T: 4 groups of rows, each row roughly a mix of its group's hidden directions:
T (112 x 11):
[[  4 -11  -5  49  -4 -26 -12  25   3  34 -17]
 [ 26   4 -29  -1  26  23  23   3  35  21 -22]
 [ 24   0  22  -4 -25  30   3 -25 -41 -25   0]
 [-10  19  -3  40  11 -25  -6  36 -22   5  28]
 [  2  -3 -18 -21 -26  32  -2  -2  21  46 -20]
 [ 30  16 -17 -36  27  37  -5 -10 -16 -15  -4]
 [-33  -2  43  -4 -30 -28  -1  -7 -17 -20   9]
 [ 17 -38  23  24 -21  20   5  -9  -7 -39  -9]
 [ 44 -24  -3 -25  17  25   0  13  19  29   1]
 [ 50 -10 -13 -23  25   3 -10  15  11  32  -6]
 [-26   3   2 -54  37  -9  -1   7   9 -11  13]
 [-42  20 -14  -8  22 -33 -17  25 -13  12  12]
 [ 12   4  31   9  18  20 -18  -1 -41 -24  32]
 [-11   0  16 -22  38 -41  31   7  14 -14   8]
 [ 23   0   6  30  23 -43  29  16 -12 -10 -15]
 [-16 -20  34 -14 -38  43  11   2   6   8   2]
 [-16  19   2  13 -15 -24 -34 -25  33  30   8]
 [-43 -19   1  12 -12 -34  -2  22  22  29   2]
 [  5  15 -37 -11  38 -18  11  29 -29  -7   8]
 [-26  11 -26  -5  39 -34  -8  30  -5   3  15]
 [ -9  19 -30 -26  12  14   2 -14 -46 -26   1]
 [ -5  -3  13 -29 -32  32 -36 -22 -12  16 -13]
 [ 24 -11 -20  23  27 -23  40   4  15 -24 -12]
 [ 24   2   7  31 -23 -13  29 -32   2 -18 -32]
 [ -8 -30  16 -28  -9  23  27  44  10  10   3]
 [-19 -17  25  47 -23  -7   6  10  -2  12  34]
 [ 24   0  -9  31 -33   7 -19  -8   2  29 -37]
 [ -8 -22  -4  44  -5 -42 -18  22  14  -7 -13]
 [ -8   8 -18 -13  45 -34  23  17  27  -6  -1]
 [-21   1  23 -14 -24  30 -33 -22   0  33  10]
 [ 23  14 -18 -32  21  -2 -36  34 -16   9  10]
 [ 10  -3 -14   8  11 -24  38  33  -5 -42  -9]
 [ 41 -26  16  22  12  19  13 -17 -21 -27  13]
 [ 31  15  -7  38 -27 -21  -3 -33   9 -20  -7]
 [-21   0  19  -2  29 -37  25  38  -9 -17  -8]
 [-35  -6  26 -39  -4  39   3  12  -5  15  -5]
 [  5  -1  14  34 -26  -9  28 -41  10  -5 -27]
 [-28 -18  14  40 -29 -30 -14  14  -5  11  17]
 [ 19  -4  10  29 -19  28   2  -6 -44 -26  19]
 [-17   0  24  39 -10 -42  29  12  12   1   6]
 [ -7  10  15 -13 -19  33 -47 -27  -9  16  15]
 [-38  13  22   3 -43 -17  15  12 -20 -12 -17]
 [-18 -11 -11  36  20  -4 -20  41 -19   7  26]
 [ 13   5  21   8 -35  51  -9 -27  -9  -5  -8]
 [-10  13 -56 -24  -5  13  -5 -15 -27  -3 -16]
 [ -2   0 -30 -22 -13  45 -11 -16 -36  -3 -12]
 [ 28 -12 -12 -30  30  13 -19  19  13  39  10]
 [ 17  22  22  16  -5  31  -8  -2 -44 -23  20]
 [ 30 -14 -44  -2   6  11  28   0 -20 -33  -4]
 [ 17  16 -28  10  22  -6  46  -3  23 -29   7]
 [-47  10  20 -17 -22  14 -30   3 -12  22  16]
 [ -9  -2 -13   3 -27  48 -41  -1 -13  13  10]
 [  5 -14 -52  -1 -19  17 -13  11   2  27 -29]
 [ 17  -8  41  30  -1  13  18  -6 -30 -27  18]
 [-29  25   8 -31   7 -25  29  -1  29  23  -9]
 [ -3  31 -11 -37  41 -23  12  16 -11 -15   2]
 [ 28 -24  16  -4   0  54  -1 -17 -21 -12   4]
 [ 37  29  -5 -19  22  19   3 -15 -26 -32   1]
 [-42  24  23 -12  15 -36   4 -12 -11 -26   0]
 [ 11 -36 -14 -40   4  30 -29 -18 -12  -6  -1]
 [ 28  15  26  20   3  23   5  -7 -39 -31  18]
 [ 52  -2 -24  -9  32  16 -24  -6   4  -5  13]
 [ -8   5 -26   9  44 -35  10  31  21   5  -1]
 [ 31   3 -14  -2  49  -6   4  12 -28 -23  20]
 [  6  -6  -7  33   8 -38 -10  25   7  33 -30]
 [-20  13   6  25   7 -18 -55  10 -21   8  15]
 [ -3   2  17 -41 -12  35   0 -27 -17 -28  18]
 [-27 -17   8  17   9 -28 -27  31   7  38   2]
 [-32  15 -17 -17  31 -11 -33  23 -10   9  28]
 [ -6 -12 -26  -2  53 -19   9  20  20  19  15]
 [-32 -29  25 -16 -15  26  22  19  19  23   8]
 [ -5 -13   9  -8 -32  51 -26 -17 -14  12 -16]
 [ -8 -13 -25  19   7 -26  15  13  44  32 -13]
 [-18   1  15 -38  21 -36  22  -6  34   3  -1]
 [ -1  -8  -5  37   6  15 -15  27 -43 -11  27]
 [-14  -2 -19 -30 -22  39   3 -26 -23 -10 -25]
 [  3   7  24   8  16 -32  54   2  17 -14  -7]
 [ 10   4   4  -9  29   1  26   4 -33 -47  21]
 [ -8  15 -26  -3  28 -40   3  39 -16 -17   1]
 [ 28 -20  10   5 -25  15  28 -32  34 -17  -2]
 [-15  -8  13 -16 -42  39 -10 -22  15  14 -21]
 [ 44   9   0   1  -5  15   8 -17 -37 -29 -26]
 [-14   2  43 -18  -8  25  12 -30 -18 -33   2]
 [  4  25  10 -13  31 -34  37   0  23  -4  23]
 [ 53  -8 -22  30  23   2   2 -12  -8 -19   8]
 [ 18  12 -17 -12  -6  25 -12   1  22  56  10]
 [ 24 -18  45  16 -11  40 -16  -2   1   7  18]
 [-28  19 -22   5  25 -49   2  24 -11   1  -2]
 [ -8  25  22  -9 -47  10 -30 -12 -28  -1  -9]
 [ -5   0 -18  32  22 -40  37  -3  10 -19 -12]
 [ -4 -18   0 -22 -38  28 -40 -28  -7  -2  -8]
 [ 25 -24  49   9 -14  36   4   0  13   7   9]
 [  1 -23  21   7 -35  43 -28 -10   3  18 -14]
 [ -1 -13  21 -28 -15  36 -20   0   7  46   7]
 [  6 -25  31  31 -34   4 -17 -18  34   5  -6]
 [  1   5  16 -19   3 -35  39 -19  40   0 -12]
 [ 23  10  28   3   3  33   5 -10 -41 -30  15]
 [-37   7  42  15 -10 -14 -34 -18 -10 -14   0]
 [ 14 -20  30  41  13  14  40  12  -1   2  10]
 [ 40 -33 -26  16  19  36  -8  -6   2  10   4]
 [ 23 -39 -23  32 -30   5  -7   3  19  -3 -22]
 [ -5   3 -19   7  50 -34  12  34   3  -7   4]
 [ -1  -4 -31  40  11  -4 -28  37  -7  24  -6]
 [-32  39  25 -25  13 -11 -11  -6   5  32  13]
 [-17  25   5 -15  13 -54  28   7  15 -11  -7]
 [-31  25 -32  -1   3 -23 -39   2  -8  27  -5]
 [-14 -13  30  20 -49  13  -2 -19   6  19  19]
 [  0 -24  19  16  10 -34  34  31  18 -20 -15]
 [-16  -7  34   3 -18 -47  24 -16   9 -23  -4]
 [ -1  -2 -24   6  20 -37  26  11  41  18 -14]
 [ -4  -8  12 -15  -2  37 -34 -23  11  38  19]
 [-24   2 -19 -12  37 -30   1  26  35  15   2]]

the three rows of each list that fit no group, in list order (the others fit one group, some only roughly):
  * z_794: [ 18   5  -9  15  35 -48   8  16 -25 -16  -2]
  * z_552: [  1   4 -14 -15  51 -36  15  25   3 -13 -11]
  * z_695: [ 17 -18  38   8  -1  30   8  -6 -25 -40  10]
  * z_663: [-16   2  29   2 -50  32 -11 -21 -10 -11   2]
  * z_67: [-40   2 -19   0  16 -41   9  28  22   9 -11]
  * z_446: [ 19 -22   2 -13  33 -31  38 -11  18 -20  -7]
  * z_785: [ 17   0  16  34 -23   3 -26 -43 -16 -21   7]
  * z_837: [ 19 -14 -37  23  12  31 -13  14  12  37   3]
  * z_796: [-10 -20  17  14 -48  32 -11 -20  13  17 -11]
  * z_478: [ 37 -21  -2 -19  14  47 -13   1  13  -2  21]
  * z_535: [  8  -2  29 -10  10   7   9  -5 -49 -39  18]
  * z_915: [-37  10  33  10 -46  -3 -17  -1 -18  -2   8]
  * z_714: [ -8  -7  34  -1 -51   9 -11 -25   6  25 -10]
 : z_794 z_67 z_785
  * z_449: [-36   5  -5  20   7 -46 -13  29  18  13   4]
  * z_871: [ 10 -15   2  30 -49   8 -24 -33   8   0  -6]
  * z_604: [ 25  -9 -14  36   5  40 -24  11 -22  10  19]
  * z_134: [  8   2  10 -29 -25  31 -26 -34 -21 -22  -7]
  * z_144: [  7  -4  16 -10 -15  63 -15 -11 -21  -1  -1]
  * z_77: [ 27  -5 -28  10  41 -33  22   5  20   7 -11]
  * z_988: [-36  16   2  29  -8 -40  27  -3 -10 -20 -15]
  * z_566: [  2  13  49 -18 -11  32  -5 -22 -24 -16   8]
  * z_502: [  0 -28  28 -14 -27  34  24  -2  19  28  -9]
  * z_556: [ 12 -19  18 -17 -29  35  31 -21  22  -4 -18]
  * z_29: [-12   1  12 -23 -32   7   8 -33  46  18  -5]
  * z_74: [-20  22   6 -28  24 -25   6  -2 -17 -36  30]
  * z_126: [  0  -2 -20  -5  34  14 -28  29 -43 -14   4]
  * z_167: [ 45 -12   2  -2   4  44   5 -29  -6 -19  -7]
  * z_883: [-12   1  -7 -15 -39  28 -17 -26  32  26  -9]
 : z_449 z_566 z_74
  * z_570: [  9  19  24  13  31 -34  39  16 -16  -6   9]
  * z_825: [ -8 -24  -5 -16 -20  39  -8 -12  30  32 -22]
  * z_367: [-49   5  30 -24 -31  17  -2 -12  -3   7  11]
  * z_342: [  4 -11  50  -8 -19  43   2 -20  -5  -8   4]
  * z_830: [-35  -8  23 -25 -22  39 -11  15  -6  -2  24]
  * z_507: [ 18 -17 -31   9  -7  -1   2  31  28  41 -17]
  * z_734: [ -9 -22  17  31 -51  -4  -8 -25  16   3  -3]
  * z_954: [ 28  -4 -25  19  33 -15  23   0   8 -41   2]
  * z_773: [ -7  -3  -5   8  22 -45   9  19  36  28 -17]
  * z_564: [-17 -12  34  -3 -27  30 -15 -30 -16 -28  -6]
  * z_653: [ 33  -7 -38  23  19 -34  16  15  13  -4 -13]
 : z_570 z_367 z_653
  * z_770: [ -8  -5 -42  11  46 -17  -7  27   2  14  12]
  * z_826: [  5  -7  23 -16 -19   9  41 -24  43   3 -10]
  * z_224: [ 32 -18 -11  30 -27  23  10  -2  17  31 -21]
  * z_393: [ -6 -15  56  -3 -12  40  -6   2 -16  -5  -1]
  * z_938: [ -3   6 -34  11  27 -12  12  28  32  35  -4]
  * z_14: [-18  25 -14 -50   7 -23   8  -3  23   2 -25]
  * z_960: [  2   2  42 -14  15  26  25   3 -34 -25  13]
  * z_97: [ -8 -24  -5  12 -26  33 -45   2 -23  11  13]
  * z_364: [  2   7   7 -50  30 -30  14  -7  14  -6 -24]
  * z_727: [ -5 -15  33 -10 -34  43   4 -23  12   9 -16]
  * z_186: [-41  12  17  24   4 -20  -1  -1 -37 -31   1]
 : z_770 z_224 z_186
  * z_187: [-23  26  32  -7  27 -32  11  -9  -7 -25  23]
  * z_701: [-23   2 -34  16  15 -18 -29  28 -31   2  21]
  * z_666: [  4 -13  19 -15 -17   6  44 -15  43   1 -19]
  * z_163: [-16 -46 -23  15   0 -17 -21  16  17  31   7]
  * z_587: [ -6  47  -8 -30  19  -9 -24  -5 -33  -2  12]
  * z_385: [-14  -1  16 -38 -33  26 -21 -31  14  16  -2]
  * z_146: [ 12   3 -38  -2  50 -24 -12  22   2  -4  14]
  * z_854: [  8   8  -3 -19 -39  40 -19 -33   8  12 -14]
  * z_738: [-17   6  25  -6 -41  35 -21 -18 -17 -18  12]
  * z_272: [ 14   4  32   3  27 -22  26  21 -26 -33  12]
  * z_70: [ -2  18 -37   0  30 -30   6   0 -29 -32  11]
  * z_879: [-15  12  34   0  37 -27  12  16 -22 -26  15]
 : z_701 z_587 z_272
  * z_884: [-47  29   8  -2 -20 -12 -32   0 -27   1  10]
  * z_708: [ -2 -36  16  27 -46  10  10 -11   6 -19 -18]
  * z_406: [ -4   0 -30  23 -16 -16 -39   9  22  36  -9]
  * z_471: [ 21   8  -2   6  49 -39   8  18   9 -14  17]
  * z_234: [ 15  -3  -7  11  14  20 -29  18 -55 -15   4]
  * z_160: [-30  30  20  -1 -18 -37  16   3 -15 -27 -18]
  * z_996: [ 16 -18  39  34 -19  -6  26 -23  -5 -25   2]
  * z_292: [ 18  21  -2  21   0 -50  10 -13 -10 -36   5]
  * z_483: [-19  -4  14  21 -33 -13  45   7   1 -27 -19]
  * z_899: [ -9   0 -34   9  54 -23  -2   6  15   1  20]
  * z_801: [ 13 -20  21  26 -20   1  40 -28  22  -7 -21]
  * z_670: [-10 -37  20  42   3 -19  28  16  13   7  12]
  * z_886: [ 23 -21 -53  10   1 -17  23   7  13 -19 -15]
  * z_820: [ -3   3 -16 -14   0  46 -34   4 -35 -15  14]
 : z_708 z_471 z_160
  * z_11: [ 40   5 -10  31  37  13   9  11 -24 -11  21]
  * z_45: [ 59   6 -22   6  18 -24   5   5  -5  -5 -20]
  * z_579: [-24  -4  50  -4 -18   4  12 -11 -13 -29  27]
  * z_355: [ -7   3  13 -36 -34  24 -11 -36  23  14 -10]
  * z_410: [-30  52   1 -15  17 -33  -2   5   6  14   1]
  * z_868: [-12  26 -28 -52   2   0 -17  -7  18   8 -22]
  * z_581: [ 28 -20 -15  16  30 -18  36  -4  29  12 -16]
  * z_998: [-62   8   1  16   0 -31   6  10  -4  12   4]
  * z_128: [ -4   6 -12 -60  -5  23 -12 -16  12  -1 -23]
  * z_986: [-17  -8   3 -19 -37  19  26   1  41  26   3]
 : z_579 z_410 z_986
  * z_977: [ 27  15   2  11  -1  37 -10 -13 -49 -15   9]
  * z_4: [ 37 -20  26  17 -23  30  27  -6  15  -6 -16]
  * z_878: [ 35   1   7  -3 -34  24  -9 -26 -27  -2 -31]
  * z_536: [ 14 -17  30  12 -49  33 -11  -4   6   8 -12]
  * z_782: [ -8  -3  17 -23 -42  14 -12 -28  24  30 -15]
  * z_151: [ 18  16 -46 -19  -5  34 -12 -14  -8  27   5]
  * z_810: [  7  -8  14  24  31 -29  16  24 -35 -22  13]
  * z_369: [-22  24   6  14  25 -52 -17   0  -6 -16  17]
  * z_273: [ -7 -22 -32  28  -8 -39   4  13   9 -24 -27]
  * z_110: [ 23 -12 -12   0  -2  50 -24  12 -34  14   8]
  * z_309: [ 30 -34 -42  -2  14  20 -28 -11   9  12  -1]
 : z_977 z_4 z_536
  * z_994: [ -5   3 -51   5  -1  -5 -39  13  12  31   0]
  * z_828: [-17  28 -35   2  12 -48  -8 -11  21  10   3]
  * z_348: [-21  -5  11  10 -49  33 -14 -21   6  15  19]
  * z_430: [-28   0  34  -3 -45  34  -9 -12  -8  -5   8]
  * z_831: [-20  -1  -4 -29 -26  18 -18 -17  39  31 -10]
  * z_565: [-29  -8  -2  14  34 -44 -10  21  26   7  -2]
  * z_169: [ 15   9 -34 -18  30  -3  34   3  -4 -14 -37]
  * z_508: [  2  13 -37  14  17 -51   1  15  21  12   5]
  * z_560: [-22  26 -21 -28  39 -24  -5  19   6   8  21]
  * z_923: [  4 -19  19 -17 -18  57 -12 -13  11  10  18]
  * z_722: [-15  26  10  11  22 -22 -28 -12 -29 -25  31]
 : z_565 z_169 z_560
  * z_378: [ -4  -3  46 -19 -18  46   1 -21  -4   7   0]
  * z_155: [ 26   6  -8  41   7 -22  45   3   4 -21  -5]
  * z_664: [ -3  -5  -7  30  33 -45  10  34   1   7  -3]
  * z_726: [-21 -29 -11  -3  30   5  -3  41  -2  33  16]
  * z_39: [-19   0   6 -26 -31  14 -12 -25  40  28  -5]
  * z_62: [ 10  -3  -5  21  10 -34  44  11  25 -14 -26]
  * z_442: [  6 -14  15  44  14 -26   5  28 -35  -4  10]
  * z_603: [  8 -25  43  -8 -22  42  -7 -24  -4  -2   3]
  * z_257: [ -3 -20  -9  37  21 -26  21   3  44  10  -5]
  * z_444: [ -4 -15  48   4 -27  33 -15 -22  -8 -17  -4]
  * z_867: [-18  21 -29   3  34 -24 -20  17 -16 -26  23]
 : z_62 z_603 z_257
  * z_402: [-29  -1  43   8   6 -38  13  -8  12 -29  -2]
  * z_298: [ -5 -20  12 -25 -18  32  -7 -29  31  30 -14]
  * z_711: [-40  15  -5 -46 -18  17 -13 -19   8 -12   9]
  * z_686: [ -7  32 -27 -10  36 -21  -3   2 -32 -14  24]
  * z_457: [-18   2  57 -16 -18  21   5 -25  13   4  -2]
  * z_562: [ 30  16 -27  -1  29 -26  21   7  10 -10 -37]
  * z_435: [-32  -6  29 -22 -27  28 -13  -5  -1  36   5]
  * z_318: [ 29  23 -13   3  42 -26  19   9 -14 -25  12]
  * z_975: [ 16  21 -23 -17  49 -33   4   5 -12  -8  12]
  * z_765: [ 13 -19  33  10 -12  44 -21 -10 -25 -21   8]
  * z_213: [  9  -1  31  -8 -11  54 -23  -8 -21  12  10]
  * z_717: [-37 -12  33 -35 -11  -2 -27  -5   8  24   9]
 : z_298 z_711 z_975
  * z_452: [-17  40  23 -25 -11  28  -7   6 -35 -16  -1]
  * z_571: [ -2  14 -12  23  16 -44  38   7  11 -27  -1]
  * z_461: [ -5  32 -27   0  27 -30 -32  10 -23 -18  12]
  * z_642: [ 13  -8 -38  -1   4  10  -7  38  -2  42 -20]
  * z_872: [-32  -2  21 -16 -39  15 -35 -10 -25  -4   7]
  * z_575: [  6 -34  13  49 -22  15 -20  -1 -13   9  18]
  * z_200: [-10   1  14 -31 -25  51 -23 -14 -15  -2  -8]
  * z_941: [ -1   6  32  23 -41 -22   7 -30  -3 -27  -3]
  * z_630: [ 11  15 -33   0  46 -27  15  23  13 -12 -11]
  * z_959: [-20   3  -5  25  -1 -37  43   9  -2 -29 -15]
  * z_261: [-16  27 -15   4  23 -19 -38  15 -36   4  19]
  * z_596: [-23  33 -20  -6  31 -46   3   2  -5  -3  16]
  * z_177: [ -5  20  21 -35  -6  -8   1 -11  43  34  -8]
  * z_940: [ 12  17  -9   5  35 -39  26  13 -28 -22  -3]
  * z_51: [ 23  14  22  -3 -42  13 -21 -28 -12  17 -26]
 : z_571 z_177 z_940
  * z_349: [ 15 -27   3  -3  13  49  -4 -24  26   3  24]
  * z_419: [-30   5  24 -16 -27  18 -17 -45  -7 -10 -12]
  * z_554: [-13   8  14  -7  -9  -5 -65  -8 -11  21 -10]
  * z_447: [ 26 -24  24  23  11   2  48 -14  15 -12  -5]
  * z_255: [ 15  16 -35  13  43 -27  10  27   8   9   7]
  * z_374: [ 20  -4 -18  33  12 -30  34 -15   9 -26 -21]
  * z_513: [ 17  19  -4 -12   3  16 -55 -28  -9  20  12]
  * z_652: [-38  20  15 -39 -10   2 -19   3  29  24  -6]
  * z_798: [-26  -8  31 -37  -5  16 -29  -3 -27   3  23]
  * z_672: [  4  46  -8 -27  12  -5 -16   1 -34 -28  13]
  * z_194: [ 31   6  13  28  -2  13 -11 -11 -42 -28  22]
  * z_777: [ -8   1 -50  10  20 -40   7  16   8  17 -11]
  * z_68: [-13   3  -1  -6  33 -37  37  11  30 -13  15]
 : z_554 z_652 z_777
  * z_866: [  2  12 -17 -17 -37  21  -8 -31  32  19 -24]
  * z_243: [  7  22  17  -6  40 -44  27  10   1 -14   6]
  * z_180: [  8 -17   7 -31   7  35 -24  13  12  41  17]
  * z_415: [-32 -10  28 -55   9  -9 -11  -7   8   9   3]
  * z_174: [-30 -18  11  -9 -32  24 -10  -5  39  27   7]
  * z_548: [-18  -5  32  10 -55  24  -5  10  -7  15  -5]
  * z_621: [-17  18  35 -10  12  21 -27  -4 -41  -6  20]
  * z_10: [-26   6  57  -7 -17  13 -17 -25   4   5   2]
  * z_143: [  5  19  30 -26   4 -18  34 -20  -5 -38 -10]
  * z_890: [ 36 -11 -11 -13  19  18  33 -25  27  -8 -24]
  * z_84: [-24   8 -10 -28  22 -18  37  25 -21 -19 -19]
 : z_243 z_174 z_548
  * z_869: [ -7  23 -31  -4  36 -28 -32  16 -16  -5  16]
  * z_894: [ 36   4  -1  40   1 -19  41   0  -8 -21  -9]
  * z_767: [ -4   3 -10  -5 -42  28 -28 -20  19  30 -18]
  * z_440: [ -7  17 -38   9  21 -52   2  17   9   4   0]
  * z_709: [  9   7 -28  11  38 -47  14  21   4   6 -10]
  * z_802: [ 16 -39   4   1 -26  19  -9 -37   3 -22 -27]
  * z_917: [-23  30   3   7  29 -33 -30  11 -23   7  22]
  * z_888: [ 21   4 -14 -10  54 -22   9  17  27  12   7]
  * z_208: [ 22   2 -48  14  23 -37  10  18  11  -6   8]
  * z_484: [ 31 -12  -3  20   3  53 -16  -2 -26  -1  13]
  * z_244: [ 17  10  15 -35 -11  24  14 -34 -20 -33   2]
  * z_487: [ 36   3  -2  45  -3 -19  34  -1  -9 -14 -16]
  * z_540: [-48   0 -17 -13   6 -45  15  -3   8   6 -14]
  * z_171: [ 29   8 -26   3  32 -43  13  22   2   0 -17]
 : z_802 z_888 z_540
